In the rows, 128 means zero.
Each path below is one point turned by a fixed rotation once a step. After each direction that follows a path, write how fast that rotation turns it, in degrees per step (0 if it stays still).
Each turn is a multiple of 5 degrees from 10 to 175, or 0.
Each row of a path follows its step; steps can be skipped.

step 0: [143 144 129 148 124 124 138 126 133 124 134 149 128 125 129 120 122 129
 141 123 119 135 138 121 132 129 138 132 126 114 131 138 133 133 113 131
 109 119 126 123 127 115 129 139 126 127 131 123 124 121 122]
step 2: [136 123 129 136 136 127 117 134 124 125 141 118 124 140 122 114 125 122
 128 133 124 128 134 117 129 125 119 140 134 129 127 123 127 118 114 136
 116 113 119 117 133 126 139 119 124 131 105 116 139 126 121]
step 3: [118 142 116 146 132 122 123 118 127 132 141 140 129 128 135 127 139 126
 137 142 131 121 129 123 128 120 137 131 129 126 124 134 106 124 126 121
 114 123 147 140 136 122 125 129 122 122 117 131 131 122 120]
step 5: [134 138 138 123 125 121 120 130 126 132 124 125 131 142 127 114 135 146
 142 123 128 111 130 125 124 145 119 139 130 127 117 131 133 126 124 134
 108 126 141 137 127 127 144 128 130 121 120 118 129 118 128]
step 7: [122 132 135 129 142 123 134 126 116 140 128 125 127 145 137 118 134 130
 133 145 140 141 137 144 134 125 129 129 118 111 117 123 132 116 122 140
 130 125 130 138 137 124 124 122 129 131 121 132 127 112 121]
step 10: [132 129 126 137 119 124 143 130 111 125 122 129 114 136 123 118 136 132
 133 133 122 126 132 136 130 135 144 123 123 102 136 126 132 125 114 128
 125 112 127 132 111 129 133 123 128 128 116 119 119 127 133]
step 12: [131 131 115 132 132 126 127 132 120 122 143 123 127 142 127 123 142 126
 110 122 121 136 124 121 130 112 120 134 140 106 122 133 131 136 125 128
 125 132 122 131 126 132 125 127 135 135 121 109 133 109 120]
step 15: [136 144 115 123 121 120 122 141 136 131 133 125 115 139 128 130 137 137
 123 124 124 132 127 123 141 140 128 146 134 113 107 137 136 120 115 131
 121 126 134 128 134 129 123 130 130 120 124 131 115 131 127]
Speeds:
[125 129 127 130 128 126 127 124 129 129 126 127 125 129 131 126 130 131
 127 129 132 122 129 131 128 129 125 127 125 129 123 130 126 128 129 126
 128 132 130 128 131 132 129 126 130 126 130 132 130 125 130] | 175
[125 130 129 119 128 124 126 130 128 129 128 131 133 132 127 130 127 126
 126 127 127 130 131 130 129 127 131 130 129 129 125 129 130 128 130 130
 127 127 130 131 130 128 131 128 128 125 130 130 127 128 132] | 40
[127 130 125 127 129 127 126 125 129 129 133 132 129 126 129 132 130 129
 133 127 128 127 132 128 132 128 126 128 127 129 128 127 128 129 134 123
 127 129 125 126 124 127 130 131 131 129 127 127 127 128 126] | 130
[130 127 130 128 128 125 134 131 128 123 126 131 125 127 127 124 129 129
 130 121 130 127 129 128 128 128 127 129 127 130 129 130 130 128 129 130
 129 130 128 131 127 127 129 131 129 131 131 126 127 123 127] | 65
[131 124 129 126 129 128 129 129 127 129 127 130 127 128 129 130 126 132
 128 129 124 129 133 130 126 124 124 128 127 126 126 129 131 129 129 129
 126 128 131 123 127 128 123 124 127 129 124 128 130 125 128] | 145

step 1: [129 125 120 118 107 136 123 126 133 134 127 126 135 132 119 124 119 138
 121 140 125 108 116 136 128 120 126 124 132 126 133 116 121 134 116 114
 132 120 124 125 128 128 124 131 139 106 123 125 133 122 110]
step 3: [145 131 111 129 118 117 129 122 127 129 149 124 133 138 113 130 132 131
 126 133 125 126 131 137 135 128 134 126 127 123 128 107 118 134 116 132
 149 124 126 124 129 144 119 126 119 130 120 123 123 133 127]
step 4: [114 146 125 123 142 138 138 119 137 134 136 143 138 126 122 126 126 134
 136 136 119 119 122 133 125 123 120 118 125 127 132 111 130 141 114 136
 128 120 116 121 135 120 116 127 127 118 130 128 114 133 123]
step 5: [128 125 133 133 117 118 140 129 119 123 143 121 134 113 121 124 118 134
 130 115 128 133 140 140 123 134 129 123 133 112 137 114 146 134 130 128
 133 111 118 132 138 134 122 120 129 122 130 122 115 135 133]
step 7: [125 129 122 112 117 131 128 127 128 131 117 141 134 128 130 119 122 124
 130 137 123 129 125 112 124 130 118 129 129 105 144 109 144 138 134 126
 129 125 116 135 129 130 122 111 131 122 125 121 120 122 120]
step 8: [134 126 118 128 109 128 128 132 126 136 120 122 131 126 113 120 119 129
 124 124 138 119 127 142 125 124 137 143 139 120 136 120 137 123 132 136
 140 133 137 123 149 132 108 133 128 120 124 127 117 130 119]
step 9: [137 140 125 110 120 135 131 127 133 128 138 148 125 124 104 135 133 142
 130 134 122 129 126 113 130 124 130 130 120 122 135 120 118 129 135 142
 124 137 124 137 139 142 119 130 126 122 126 128 122 137 122]
step 11: [120 142 129 134 125 120 134 120 117 140 136 127 140 121 126 135 140 145
 124 121 126 120 138 131 135 124 129 130 122 118 125 127 133 121 127 140
 121 126 127 132 142 124 118 133 122 107 123 136 109 130 113]
Speeds:
[125 128 129 122 132 128 126 129 133 128 127 132 126 126 127 129 126 132
 129 128 131 126 127 125 125 127 127 130 124 127 128 127 129 128 124 128
 126 126 127 130 125 128 132 126 130 130 129 127 124 126 129] | 140
[128 133 125 126 131 128 134 129 131 129 128 129 128 131 125 128 131 130
 125 126 128 132 126 129 124 126 130 125 132 127 126 128 129 127 126 129
 130 131 130 127 131 131 129 129 128 131 127 127 131 126 130] | 60

step 0: [130 120 131 121 125 136 128 134 128 133 119 122 118 124 129 128 125 134
 108 127 140 136 109 139 130 130 134 113 112 117 130 132 139 140 138 135
 124 122 129 132 148 127 125 137 134 124 129 132 138 123 105]
step 1: [132 117 133 118 131 132 134 141 134 123 119 127 118 137 131 108 128 129
 133 130 127 136 130 135 135 138 125 120 106 124 147 107 123 142 136 128
 141 116 129 130 143 125 119 138 129 124 127 128 126 132 123]
step 3: [125 117 129 126 132 137 126 121 124 140 123 126 116 130 120 119 135 107
 129 126 133 112 118 133 122 130 129 133 126 138 123 106 155 139 126 122
 124 124 125 122 143 133 130 126 133 132 111 126 136 130 130]
step 6: [116 137 149 135 134 128 119 132 148 133 133 134 139 129 125 110 120 119
 126 127 147 127 120 135 119 121 123 120 132 138 117 123 142 128 123 135
 128 121 134 128 130 110 127 135 126 124 131 136 115 135 129]
step 9: [120 126 143 125 121 118 140 138 105 134 127 141 133 118 126 123 127 124
 129 126 140 136 129 141 125 120 108 118 127 120 138 118 137 145 132 125
 132 135 141 135 128 126 115 126 128 113 131 124 127 134 132]
step 11: [132 120 127 121 132 134 125 116 114 139 133 133 135 140 144 123 137 142
 130 127 130 122 128 141 124 120 127 133 114 139 125 123 140 136 121 138
 120 121 143 134 132 139 139 139 121 107 126 126 142 133 131]
step 13: [133 130 127 140 119 122 126 113 128 125 143 127 131 121 130 113 122 129
 117 144 123 124 125 121 134 120 115 131 115 121 126 118 143 126 133 135
 135 114 130 126 136 136 118 121  98 126 128 131 131 127 127]
step 15: [127 125 130 114 124 108 114 130 141 132 138 144 130 134 137 133 118 120
 116 126 124 120 124 143 134 122 124 124 132 133 118 132 136 144 142 127
 112 120 131 127 130 134 128 115 122 139 140 125 135 129 114]
Speeds:
[125 128 131 128 131 128 127 127 129 127 128 127 128 130 130 126 126 129
 124 128 130 129 131 129 132 130 131 132 136 129 129 127 131 129 128 125
 131 127 130 129 126 126 129 131 124 128 127 124 127 128 130] | 90
[125 131 130 127 130 132 130 129 128 128 133 124 131 130 124 131 130 131
 124 127 128 126 128 129 127 124 130 125 127 130 130 132 128 127 127 129
 131 127 124 127 127 125 126 130 130 131 127 129 129 128 126] | 175
[129 127 129 127 128 126 130 126 133 132 128 124 129 129 128 127 127 128
 129 128 126 123 126 127 129 128 126 128 129 131 128 127 132 123 128 126
 127 129 124 126 126 134 128 128 124 128 130 129 124 130 128] | 40
[126 131 126 125 127 130 129 129 128 130 131 129 129 129 132 131 128 127
 130 128 124 128 128 130 129 124 128 129 128 126 121 127 126 129 129 129
 131 132 129 127 129 128 127 127 123 127 126 124 124 125 127] | 10
[128 131 128 128 131 129 125 129 124 132 126 130 130 127 128 125 125 127
 129 128 128 127 125 126 128 125 130 130 124 128 128 127 130 126 124 123
 132 127 132 129 127 129 129 132 131 127 126 129 126 128 123] | 135
[129 129 129 127 127 126 128 128 127 128 130 129 129 123 128 127 130 126
 125 130 127 130 130 127 131 129 133 125 127 133 128 130 124 127 128 126
 128 131 129 131 127 131 128 124 123 132 126 130 131 129 123] | 135

step 1: [121 140 128 127 129 132 128 113 129 137 133 128 138 132 127 132 135 120
 116 133 109 139 128 119 131 134 114 131 124 121 142 119 132 149 127 128
 120 134 137 132 143 136 123 122 113 133 134 126 131 124 131]
step 4: [123 122 143 119 133 125 129 119 122 127 138 115 137 125 118 137 130 122
 123 117 119 129 134 133 125 117 111 127 122 127 112 137 126 141 124 123
 133 129 129 126 144 127 111 128 121 121 115 119 122 127 137]
step 5: [127 137 121 135 129 121 135 121 127 120 125 124 115 125 121 127 125 130
 117 130 119 137 127 127 125 123 114 141 118 133 117 113 134 141 136 139
 126 132 148 131 135 119 132 123 134 138 140 126 137 126 113]
step 7: [116 115 124 142 135 130 117 114 122 122 128 127 122 124 126 136 117 121
 122 121 124 122 142 125 116 126 129 122 135 122 125 141 131 139 124 139
 126 122 134 129 147 136 126 138 121 130 132 147 125 125 137]
step 10: [134 117 124 134 126 144 121 126 129 106 135 122 121 134 131 119 138 125
 136 112 121 128 145 131 124 129 119 136 133 117 118 128 126 114 138 141
 119 127 139 127 130 131 124 131 121 129 121 126 119 130 136]
step 11: [122 119 131 124 118 107 129 116 118 125 127 117 120 127 126 138 120 121
 117 115 123 130 137 139 126 127 120 138 124 134 129 136 133 134 118 133
 121 114 125 111 137 138 131 138 126 119 126 119 136 125 124]
step 14: [135 118 135 144 121 137 121 125 128 125 134 132 122 126 129 135 126 121
 133 127 124 113 137 135 131 129 113 124 140 128 134 135 135 130 116 129
 114 114 139 118 136 144 129 137 126 145 131 124 117 138 124]
step 15: [120 123 130 116 140 115 136 106 120 123 124 128 127 123 115 129 130 118
 118 128 125 129 135 139 109 129 128 120 123 125 135 123 129 138 127 133
 123 139 127 126 141 139 115 129 121 124 120 131 114 133 130]
Speeds:
[128 132 127 131 124 131 131 129 129 126 127 125 129 124 128 125 125 126
 129 128 127 131 124 129 128 127 127 126 127 126 127 120 128 132 128 128
 128 127 124 130 126 128 129 124 129 128 126 130 127 126 126] | 100
[129 126 125 128 128 128 128 132 129 131 132 130 131 128 129 127 129 127
 126 126 129 130 126 127 129 131 127 125 129 126 126 125 129 127 132 133
 126 127 130 131 130 130 124 132 126 128 132 127 128 130 122] | 160
[128 126 127 125 126 130 129 131 129 131 126 125 124 126 125 125 125 126
 124 125 127 126 130 126 130 125 127 129 128 131 125 129 130 126 125 129
 125 127 130 132 126 129 133 127 128 130 131 125 129 126 129] | 125
[125 130 129 126 129 126 125 129 127 129 129 128 125 126 130 127 124 129
 126 127 131 131 129 126 124 128 129 129 126 124 132 129 126 132 128 132
 127 129 128 126 130 130 131 130 133 130 130 131 132 126 126] | 170
[126 129 129 125 127 128 122 132 131 127 127 130 131 129 126 131 129 130
 126 131 127 129 125 124 128 125 125 130 125 128 124 122 127 127 128 125
 127 127 128 126 131 126 128 129 128 132 129 127 128 129 131] | 90
[128 130 131 129 129 128 127 128 129 123 127 130 126 126 135 129 129 126
 124 127 130 128 129 130 129 130 130 126 128 129 129 126 127 126 129 129
 127 130 135 129 129 124 129 124 125 132 129 129 124 125 127] | 155
